In the data rows, 128 means zero.
Some points, one per row:
[ 90 103 127 125 118  73  95 129]
[106  99 118 166 194 205 166 140]
[121  87  94 135 104 112 180 187]
[173 138 114 115  89  69 106 143]
[106 143 190 167 158 174 126  99]
[115 180 184 160 131 102 141 129]
[135 141 144 151 161 147 122 124]
[148 188 180 128 126 134 126 109]
[162 166 219 186 143 127 124 165]
[137 150 128 130 169 160 163 153]
[190 138  62  41  73 109 141 184]
[133 107 106 158 163 120 110 114]
[154 130  96 105 103 137 124  89]
[ 96 111 165 177 189 136  98 115]
[140 111 127 126 104  97  72 104]
[105 109 122 121 146 181 181 160]
[103  61  89 158 171 167 133 108]
[126 140 143 126 125 119 122 145]
[125 118  85  74 133 128 106 127]
[124 148 128 102 133 119 124 140]
[150 188 175 114 101  80 107 152]
[177 166 135  84  89 104  82 111]
[123  99 110 150 117  88  86 100]
[154 158 125  97 116 163 139 106]
10 more points follow, each with its number after it:
[135 120 130 154 164 161 105  92] 0
[114 102 100 126 130 126 163 157] 1
[131 121 109 134 171 194 214 180] 2
[182 163 123 136 115  58  72 111] 3
[111 121  95  57  69  70  76  93] 4
[ 89 105 123 128 165 165 143 127] 5
[209 196 155  92  86  80  97 162] 6
[170 168 129  68  99 154 134 127] 7
[106 108 135 142 105 103 122 124] 8
[108 144 140 103  98 104  82  61] 9
Which of these numbered points is nearest to each point below, ignoring the 3 directions in which the first points spread most? Its number follows each.
[163 162 193 161 156 156 130 158] > 6
[129 111  95 126 144 136 155 160] > 2
[103  99 120 135 152 136 166 191] > 1
[181 176 177 152 152 148 150 181] > 6
[ 87 126 159 177 177 183 153  90] > 9
[196 173 117  88  85  97 100 121] > 0
[163 161 131 120 149 161 140 138] > 0
[132 109 147 184 140 125 172 198] > 1
[101 125 167 139  89  95 109 101] > 8
[126 149 154 142 134 144 119  89] > 7
[154  84  46 116 167 172 187 208] > 6
[138 173 153 112 131 141 122 101] > 7
[111 105 109 119 149 154 129 123] > 5
[ 77 108  98 105 128 161 165 106] > 4
[ 76  83  96 136 187 202 196 154] > 5
[122 114 147 157 133 131 143 148] > 1
[220 161  80  71  90 124 133 147] > 0
[167 171 158 182 178 155 143 133] > 3
[120 127 115 121 154 177 156 107] > 7
[129 153 156 143 157 146 178 176] > 1
[105 129 149 151 158 130 115 110] > 5
[129 102 101 157 219 234 183 164] > 6
[140 125 181 222 174 123  99 121] > 6
